Where one turn sends some rows of the set: a few examples, then the rows asked
Q848: [  5  30 -11  36   3 -25   8 -34  30  19 -24  -9   4 -15  36   4  12   9
 -22  28  28  12   5  39 -25  18 -18  20 -14]
Q308: [ 25  16   1 -21  25  18 -36  -9   3 -50  23   7  12 -27  35 -15 -27 -14
  56  12  20 -14   2   5   8 -25 -38  36   7]
Q975: [-26  19 -14  -2  36 -14 -47  13  17 -19  30  27  45 -17 -17   4 -13   2
   1  -8  37   7 -58  19   0  -9  15 -19 -20]
Q344: [ -4 -12 -15  44   7 -20  11 -42  15   2  -6  16 -10   1  46 -11  -1  -4
 -25 -17  29  -2  17  20  -4  33  -6 -12 -16]
Q267: [-14  15 -27  -4  40  -6 -35  15  38 -19  39  16  52 -45   3  13 -20  -5
  15 -10   4 -14 -29  18 -40 -20 -22  25 -41]
Q776: [  6  -5  31  25  -5 -13  -4 -18   8  -6  12 -16   0  21  19  13   0   0
 -21 -11  24   7  14  34 -33  51 -15   7  23]
Q860: [-18  23 -14  37  -5 -28   9 -14  24  12 -16 -15  31 -20  13   4  28   2
 -18  27  20  -5  -3  40 -43  26  -9  14   9]
Q621: [-11  -4  24 -20  19  30  -3  43   6 -33  10  46  23 -17   1  10 -24  -8
  15  35   6   6   4 -10 -11 -27   3  15  -4]
Q643: [ -1  16 -25 -24  41   4 -20   8  31  -3  32  12  52 -38 -17  29  -8  -4
   0 -25  23  -6 -32  31 -33  -9 -25  19 -34]
Q168: [ -5  18  16  40 -26 -12   1 -45  14   4  13   9  -5   2  28  10 -23  10
 -22   3  30  21 -31  28 -16  45 -10   9  -3]
Q791: [ 12  28  16   8  27   6 -50 -13  18 -53  38   9  13 -40  47  -6 -15 -21
  63  17  18   2  -8  -9   2  -7 -30  24   4]
Q24: [ -7 -19   3 -41  13  23   8  33  -1 -20   5  36  23 -11   8  16 -16 -14
  20  13   9  16  -1  -3 -10 -33  25  27   1]
Q161: [ -1 -20  -1 -41   9  33  11  31 -15 -14  -4  15   2 -21  21  31   6 -29
  14  -8  14  17  15   4 -14  -7  15   8  -6]
Q623: [  1   8   7  32 -15 -12   6 -40   5  10  11  -8   3   3  19  10 -14   3
 -29 -11  28  31   8  48 -24  38 -26   6  -2]
Q26: [  5   4  34  25 -17 -13  -3 -25  20  -8  13  -2  -6  16  31  18  -8   9
 -14  -2  24   0 -25  14 -28  59   2  20  24]
Q476: [ -3  15  -5  29  13 -33  -8 -46  37 -15  -5  16 -10 -42  43 -18  22   0
 -20 -18  20 -16   0   7 -24  46  -5  19   9]
Q499: [-31   2 -36  -1  35 -26 -50  15  16 -23  34  16  49 -19   2  -6 -15  -9
  18 -16  19   7 -41  21 -11 -29  23  -4 -24]
Q283: [ -5   1 -34 -28  41  -1 -26  -8  19 -23  33  28  56 -31  -8   0 -26  -1
  15 -14  18 -14 -37  23 -22 -39 -15  24 -20]
Q85: [ 16  11 -10 -28  20  -2 -42  -8  -6 -55  14   3  13 -20  34 -20 -19 -10
  55   5  29  12  -4   2  23 -27  -7  28  23]
Q231: [  0 -21   9 -34  18  29  -2  33   0 -16  10  13  17 -18  28  36  -4 -26
  19  11  -3  18  10   4 -45 -23   8  25 -13]
Q970: [ 14  -1 -11 -18  28  -3 -40 -21  -4 -35  31 -11  16 -21  47  -6   0 -38
  66 -17  26  18   5  14   8 -24  -3  23  12]
Q885: [-24  16  -8  46 -11 -19   6 -22  14  19 -11  -4  21  -1  22  -2  19  -6
 -10  30  24 -28 -34  41 -31  21  11   4   4]
Q558: [-13   9  30  -7   6  35 -10  41   2 -37   2  42  -3 -30  20  21 -10 -10
  12  33  13   7 -12 -25  -7   9   6  -6  -8]
Q951: [-20  -6  28  -6  12  19 -27  41  -1 -36  11  34  11 -11  27  18 -14 -13
  18  40   5  24 -16 -16 -24 -16  26  -2  -5]
Q632: [ 14  10 -25 -15  28  -7 -41 -21 -12 -37  11 -17  16 -15  41  -9  10 -24
  59  -5  48   8 -13  13  28 -13  -5  -3  15]
Q310: [ -1   7 -10  41   1 -25  14 -42  38  -7  -8  24  -9 -22  49   1  -4  13
 -25  -5  23   4   4  -1 -13  46 -14  10 -16]
Q933: [ -7  -1  -3  36  19 -23 -13 -46  16  -7   1  13 -13 -18  41 -31  21 -15
 -19 -24  25 -31   8  26 -16  34  -2  -7   3]
Q246: [-19  11 -25 -12  43 -15 -44   2  18 -40  30  35  57 -30 -15 -13 -26   9
  10   1  24   4 -37  13  -9 -35  -6   3 -10]
Q480: [ 26  36  -4  -4  30  12 -34 -17  19 -45  19  -5  16 -46  42   6  -2 -12
  56  18  32 -16 -12  -3   4   3 -53  22  -1]
Q734: [ -6  23  -6  46  -1 -20   0 -40  15  23 -20   1  -4   7  42  -8   6   1
 -16  31  35  -2 -20  41  -8  13   4   1 -15]

Q848 moves to Q310
Q85 moves to Q24
And these:
Q933 moves to Q776
Q558 moves to Q975
Q231 moves to Q267

Where one turn sends some rows of the set: a few examples, then the rows asked
Q935: [  9  -8  -6  19  14  38  69  36  -3   6  -6 -14 -12  37  32 -15]
Q262: [  9 -20   2   3  10  18  66   1  20  -3 -41  -4 -31  42  39  26]
Q212: [  6  -1  -9  29  26  -9  33   9  20  -7  52 -28  -5   8 -25   9]
Q56: [ -8  -1  38  -9   7   3  -9 -12  10  15  -9 -25  -9 -13   1  -1]
Q870: [  0   5   6 -18  21  -7  59   2   4  -2 -21  37 -16  20  59   6]
Q939: [ -1 -14 -18  33  30  -4  22  44   7 -21 -33   8   7   5  48  15]
Q851: [-33  28  14   7  21 -20  15  11  44  -4 -19   1   1 -11 -18  24]
Q436: [ 22  29  -4   2   4  36  43  -1  -2 -19 -18   1 -24  40  51  24]
Q452: [ 22  18 -24  13   7  33  48  16 -20 -28   5 -20  10  35  45   8]
Q909: [ 20  36  -7   7  25  21  46  18   4  -3 -48  -4   0   8  53  22]
Q784: [-11 -23  38  16  16  -8   8 -17  -9 -23  22 -20 -31  11  -2  14]
Q485: [  8  30 -27  11  17  -3  58  21  30 -18 -24  -8  19  28  50  39]
Q338: [ 17  24 -44   2   4  19  48  -3 -23  11  -2 -36 -17   6   3  21]
Q936: [  0  -7 -24  -2  16  -4  49  21  -5  -3 -68 -22   2  10  28  17]
Q134: [-40  24  18   2  21 -10  14   1  44   8  -6  -2  -6  -7 -20  19]
Q578: [ 23  15 -34   0   1 -11  64  29 -21   2  -4   2 -25  41   7   1]
Q710: [-15  15 -38   0  -9 -18  49  30  13 -12 -25 -24  10  53  19  15]
Q761: [-33  13  29  -6  30 -32  -1   3  31 -15 -28   7  -5   6  11  14]
Q354: [ -6 -15  52  14  14   9  19 -17 -13 -25  16 -20 -30  12   4   7]
Q118: [-29  -7  38 -21  32  19  19 -24   9 -12 -12 -15 -11  -7  20  -8]
Q424: [  3  13   3  20  26 -51  44  -4  20  -2  19  -2  22  -2 -21   1]
Q374: [ 31  22 -40   7  17  -9  61  14 -15 -28  -5  -3   9  23  33  35]
Q258: [  5 -12  31   3  30  16  45 -33  -9  -5  32 -25 -20  12 -10   6]
Q599: [  8  14  -6  14  27 -53   4  20  28   1   7  -5  10  -5 -10   3]
Q528: [ 26  -2 -28  35  -8 -17  21   4  19  -7 -10 -25   4  46  21  43]
Q642: [-30  35   8   1  15  33  73   3 -10   4   2 -17   2  42  32   7]
Q740: [ -9   2  41 -16   7   6  -2 -12  22   7 -22 -16 -10 -17  13   0]
Q604: [-16 -25   1  18  28 -20  33  -5  16 -22  46 -16  -2  -9   3 -17]
Q276: [ -9  10  14  16  37 -48  43  -9  17   7  14   7  13  -6 -20   0]
Q728: [ -6 -17  -3  18  20  -8  42  -6   8 -30  52 -19 -11  -7  -2 -14]

Q276 moves to Q134
Q485 moves to Q909
And these:
Q262 moves to Q935
Q258 moves to Q212
Q870 moves to Q642
Q728 moves to Q424

Where one turn sends some rows of the set: a few examples, then the rows asked
Q619: [  3 -52  12 -36  21  15 -10   5 -18  12  -8  12 -13 -18  10]
Q214: [-23 -32  -8 -37  53   1  -9  16  -2 -33  17 -34  26 -29 -10]
Q876: [ 20 -14 -13 -56  19  -9 -15  -6  21  -5  50 -14 -25 -16 -13]
Q250: [ 24   4  12 -30  35 -52  -3  31 -25 -24  -5 -47   4 -20 -33]
Q797: [ 17   3 -32 -38 -15 -42  -1  -2  -9  16 -15 -28 -10 -10 -30]
Q792: [  9   6  16  -3 -30 -28 -10  -3 -32 -25 -29 -11   6   5 -38]
Q910: [-18 -17  -5 -38  63  11  -9  11   5 -24  23 -30  21 -29 -17]
Q833: [  6 -52  11 -27  31  32  -5   7 -12   0  -7   3 -13 -18   5]
Q980: [  5   5  12  11  42   7 -40   1 -23 -63   0   2   2 -21  -6]
Q912: [ 16  -1   5   1  -5 -34 -11   0 -12 -53 -28 -31  14  10 -50]
Q694: [ 16 -31  16 -19 -10 -32  10  13   4 -25 -47 -28  -4 -23   0]
Q315: [  9  -3 -11   6  -5  15 -36 -27  -1 -38 -10  22 -18 -15   5]
Q559: [ 12 -11 -11 -50  11  12  -8  -7  17   2  48 -11 -27 -21 -11]
Q345: [ 25  23  18 -13  -8 -45 -17 -11  -4 -27 -17 -14   2   8 -50]
Q5: [  6  30 -32  -5  24  -1 -45 -20 -16 -33  25   2  -7 -11 -25]

Q250 moves to Q797
Q315 moves to Q980
Q833 moves to Q910
And these:
Q876 moves to Q619
Q792 moves to Q912

Where one turn sends some rows of the set: a few examples, then the rows asked
Q893: [ 12 -15 -13   7   3  -6  -4  20   4 -54  24   0]
Q757: [-17   5  -7  33   6 -37 -21  19   8 -15 -17 -41]
Q423: [-14 -41 -13   0 -37  11 -19   3  33   6  26  27]
Q552: [-18 -47 -15   0 -35  15 -24   4  29   6  18  28]
Q417: [  8   7  -6  28  -4 -31 -40   5  10 -15  -8 -31]
Q666: [ -9 -24  22  47 -14 -40 -28 -36   6 -27  -9   2]
Q278: [-45 -15  44   4 -15 -12 -34   1  -1  -6 -32  26]
Q521: [-26 -18  17  62  -9 -30 -13 -12   7 -39 -33   2]
Q192: [-32 -43 -20  16 -31  26 -11  27  31  -7  -5  31]
Q79: [-14 -18  17  60 -13 -27 -24 -19   8 -40 -28   8]
Q805: [-39 -26  21  52  -2 -46  -4 -19   3 -25 -21 -10]
Q116: [-49 -16  43   3 -13 -15 -33   1  -2  -5 -31  24]
Q42: [-28 -53 -13  -5 -30   3 -17   2  26  16  25  20]
Q251: [-55 -55 -14   2 -19  -1   6  19  25  14  13   9]
Q660: [ -2  11  -9  37  -1 -25 -31  18  11 -23 -22 -31]
Q4: [-48 -45 -20  17 -25  20   2  33  30  -4  -7  23]
Q704: [ -7   2  -4  23   3 -42 -29   5   6  -7  -3 -41]
Q549: [-32 -29  24  47  -4 -50 -11 -29   2 -21 -11 -10]
Q54: [ -5 -24  -8  -2  11 -24   8  15   0 -40  33 -15]
Q325: [-12 -22 -10   2  13 -22  15  23   1 -43  26 -16]
Q723: [-57 -50 -18  12 -20   9   9  29  27   5   0  14]
Q486: [-26 -47 -11  -6 -30  -1 -10   0  29  15  33  18]
Q487: [-11   9  -9  36   3 -29 -24  22  10 -21 -22 -36]
Q347: [-47 -15  43   5 -15 -13 -33   2  -2  -6 -33  24]
Q579: [-43 -37 -20  19 -27  20   7  35  33  -9  -4  24]
Q605: [-47 -16  43   2 -14 -18 -33  -1  -3  -3 -29  24]
Q385: [  6 -22  -9  -3   7 -20   0  11   1 -42  35 -10]
Q654: [-26 -35 -20  18 -34  27  -7  27  35 -12   0  32]
Q33: [-19 -27  24  45  -9 -48 -20 -36   3 -21  -7  -5]
Q362: [-15   4  -6  27   6 -42 -23  12   7  -9  -9 -43]
Q827: [ -6 -20  19  54 -15 -31 -30 -28   7 -35 -19   7]
Q122: [-43 -49 -11  -5 -24  -7   4   8  27  17  30   9]
Q437: [-43 -56 -13  -5 -23  -3  -5   6  24  19  23  11]
Q837: [  3   5  -4  23  -1 -38 -37   2   8  -9  -2 -36]
Q128: [  5 -15 -13  11   6  -5   2  28   4 -58  16  -2]
Q44: [-14 -37 -17  10 -38  23 -18  14  35  -6  13  34]
Q55: [-12 -20 -13   8  13 -15  16  30   1 -50  18 -13]
Q265: [-45 -16  44   1 -14 -16 -35  -2  -3  -3 -28  25]
Q770: [-56 -42 -17  13 -22   8  16  32  30   0   3  13]
Q716: [-20 -44 -19  10 -35  24 -21  15  31  -2   7  34]
Q429: [-44 -16  44   2 -15 -15 -36  -2  -2  -5 -29  25]
Q944: [  6  10  -8  33  -4 -26 -38  12  12 -21 -15 -28]
Q433: [ -5 -16 -14  12   9  -9  10  32   3 -56  13  -6]
Q971: [-44 -15  44   2 -15 -13 -35   0  -2  -5 -31  26]
Q428: [-56 -47 -13   3 -20  -3  14  22  27  11  17   7]
Q462: [-48 -16  44   3 -13 -16 -32   0  -3  -3 -31  24]
Q73: [-36 -22  18  59  -3 -37  -6 -11   5 -34 -29  -5]
Q639: [ 12 -18  -9   0   3 -13  -5  13   3 -48  31  -3]

Q385 moves to Q55
Q347 moves to Q429
And these:
Q716 moves to Q437
Q73 moves to Q827
Q757 moves to Q944
Q428 moves to Q654

